In the rows, zero is written as 128.
Rows swapped in pairs by one turn or mirror: which row each one swaps with:
k931: [111 144 141 123 108 113 118 143 128 142 148 139 127 150 121 125 147]
k599: [153 139 153 134 103 144 113 153 124 125 136 119 124 103 129 108  99]
k68: [137 181 136 131  91 122 130 155 138 109 153 121 144 122 124 113 126]
k453: [120 159 155 133 127 139 105 164 159 145 122 127 128 118 131 130 104]
k475: [120 146 138 125 115 129 125 130 139 146 167 144 125 150 120 108 116]
k79: [112 139 148 113 103 118 127 137 113 140 145 135 125 141 122 134 144]
k350: [124 168 153 120  99 148 112 169 166 109 138 113 135 114 128 111 137]
k477: [119 161 157 127 128 139 108 163 161 143 123 132 124 117 137 132 106]
k974: [119 145 145 129 110 120 152 159 126 125 121  94 137 121 133 116 104]
k698: [ 95 125 163 121 130 132 148 165 147 126 157 113 140 132 131 121 131]
k496: [120 148 142 133 106 122 147 161 127 125 117  95 133 123 125 117 105]
k591: [109 153 168 122 131 120 136 151 137 141 175 140 139 123 134 132 115]
k338: [140 163 156 131 110 126 105 151 119 125 151 111 133 126 115  91 149]
k889: [121 147 141 128 116 133 124 129 146 149 168 142 126 144 116 112 120]
k436: [115 157 162 135 123 141 107 164 162 145 126 131 128 114 134 130 103]
k493: [128 120 143 134 121 125 122 147 137 130 133 139 123 151 135 126 101]
k909: [142 161 162 129 125 132 104 150 114 136 158 110 139 123 123  97 141]
k4: [100 130 169 125 132 130 143 165 142 123 165 114 141 129 131 121 140]
k972: [119 125 158 135 107 121 130 149 141 130 136 145 132 150 143 122  97]
k949: [130 121 149 129 114 124 128 144 140 134 141 140 127 153 144 122 100]
k175: [149 167 157 104 109 135 133 137 119 120 155 116 122 125 128 101 117]
k145: [123 165 154 118  98 144 116 167 164 106 138 117 135 115 124 115 143]
k299: [116 141 144 135 111 122 152 164 127 117 121  97 138 128 131 119 108]
k821: [114 157 162 133 128 135 110 160 159 152 123 124 125 121 131 129 101]
k410: [140 144 156 137  97 148 108 158 122 124 140 125 127  98 132 102 104]
k6: [121 169 152 122  98 142 115 168 159 107 143 119 134 116 127 118 149]
k138: [128 124 154 137 121 123 123 148 138 134 141 143 128 156 146 117 106]
k816: [155 143 154 136  95 144 116 150 132 129 141 119 129 108 136 103  98]
k841: [ 98 127 167 121 132 130 142 164 149 124 160 113 142 130 127 120 134]
k141: [115 158 156 134 122 136 107 160 166 149 125 130 131 120 136 127 103]
k823: [103 128 164 119 133 128 143 164 148 123 164 117 144 125 128 123 141]
k466: [118 138 135 136 114 125 152 163 126 124 126  97 139 119 126 117 108]
k769: [102 129 168 121 130 131 146 168 145 124 163 111 143 128 131 118 138]
k621: [115 145 148 116 101 124 122 137 121 140 147 141 121 145 126 131 149]
k265: [126 163 149 117 103 142 117 166 163 106 145 118 138 111 125 115 149]
k539: [141 163 166 119 118 129 107 154 110 135 152 111 133 109 125 100 138]
k232: [143 165 161 130 125 131  93 149 120 137 152 114 140 125 120 102 138]
k96: [119 137 140 131 113 123 151 163 123 125 122  97 134 122 126 122 104]
k573: [108 141 166 114 111 119 117 142 122 144 152 141 118 138 123 123 148]
k423: [118 125 147 134 121 121 123 154 132 123 136 144 129 158 141 121 104]
k651: [ 97 127 165 125 127 129 146 163 144 130 164 119 142 134 137 119 136]
k824: [147 162 169 122 119 128 101 154 113 135 153 110 136 120 121 102 141]
k682: [146 166 157 104 109 136 126 139 117 124 157 121 122 120 129  96 113]
k832: [113 141 147 119 103 115 120 141 125 146 150 136 125 148 118 130 147]
k310: [127 169 154 121  95 145 115 168 159 109 140 117 134 114 137 109 143]
k481: [148 143 154 137  89 145 119 149 124 126 136 124 125 104 137 100 107]
k407: [147 147 161 141  93 140 117 157 130 123 137 122 138 108 137  99  96]
k690: [122 164 153 120  97 144 117 170 167 111 143 120 133 116 127 115 145]

k972 is swapped with k407
k350 is swapped with k698
k816 is swapped with k949
k539 is swapped with k931
k475 is swapped with k682

Rows swapped in pairs by one turn or mirror: which row each one swaps with:
k200: [125 126 125 124 145 126 127 122 128 117 115 114 160 104 114 131 125]
k923: [145 129 140 136 151 140 113 143 124 121 107 152 132 110 109 123 106]
k851: [129 123 138 122 149 140 110 150 129 139 141 136 100 142 152 136 137]
k280: [121 132 162 155 109 129 129 123 134 137 131 120 123 116 113 142 132]
k727: [132 144 147 136 127 125 150 107 109 140 146 125 132 133 100 131 125]
k262: [149 140 143 121 123 127 132 103 106 141 139 131 141 135 118 130 112]
k412: [157 124 124 137 141 130 134 158 124 121 137 128  99 133 137 118 135]
k320: [124 148 146 132 138 133 129 117 118 140 130 130 140 132 100 147 155]
k77: [139 129 156 137 103 124 127 124 114 149 137 135 142 130 111 117 130]
k733: [128 107 121 135 137 135 154 151 120 150 145 124 109 138 136 122 122]
k583: [134 120 114 134 142 133 146 136 120 131 143 146 124 151 153 123 119]
k667: [135 121 135 127 152 151 121 152 132 116 111 150 125 115 127 126 103]
k132: [111  99 118 127 140 130 113 153 130 142 131 113 121 126 135 117 121]
k813: [125 126 160 127 122 133 104 138 133 146 118 120 143 134 106 117 116]
k735: [140 147 154 139 124 132 134 134 105 154 136 108 148 128 119 127 131]
k17: [124 125 135 136 152 122 131 122 123 111 122 121 158 105 109 139 122]
k582: [134 128 129 121 148 141 130 151 133 113 115 155 116 111 124 125 106]
k767: [136 128 111 135 140 124 120 136 152 150 132 148 104 128 135 140 123]
k51: [129 119 139 135 144 112 132 146 122 125 131 150  95 132 148 135 125]
k149: [121 129 124 141 142 137 123 130 134 108 118 117 156 104 118 136 121]
k216: [141 119 121 132 137 133 130 144 124 146 137 141 113 146 157 116 114]
k464: [147 127 159 141 124 135 119 112 131 142 142 106 145 136 123 136 138]
k291: [158 146 150 145 125 124 128 130 115 122 138 107 137 128 110 127 139]
k286: [138 131 153 127 122 153 126 123 119 130 136 123 149 121 110 154 144]
k193: [139 114 143 120 157 144 122 150 131 108 113 142 120 120 125 114 107]
k469: [129 115 124 144 139 116 133 152 132 156 123 135  97 120 129 139 135]
k626: [150 124 116 127 133 135 118 153 137 152 138 134 104 136 149 126 132]
k505: [119 123 116 133 151 133 140 128 134 107 120 111 142 108 122 122 123]
k557: [125 139 123 129 145 125 120 136 119 116 121 113 161 108 113 128 121]
k538: [143 135 149 133 121 124 128 105 115 146 138 111 149 138 126 125 119]
k743: [130 144 154 119 131 124 111 116 126 142 136 111 139 135 124 140 149]
k125: [128 123 119 141 138 126 145 142 114 133 146 159 106 140 133 120 129]
k548: [124 155 154 134 125 109 136 120 114 131 134 116 135 125 118 149 126]
k49: [145 116 130 122 155 139 120 145 136 119 102 145 120 111 114 128 109]
k164: [131 128 152 153 133 131 120 102 144 137 141 121 133 128 116 151 121]
k902: [140 108 136 128 132 132 137 147 121 137 135 137 105 129 152 105 138]
k658: [122 117 130 126 146 149 129 136 123 127 139 149  92 127 134 134 144]
k221: [141 109 118 113 142 144 136 151 132 133 126 147 115 130 135 141 150]

k200 is swapped with k667
k538 is swapped with k216
k51 is swapped with k548
k505 is swapped with k923

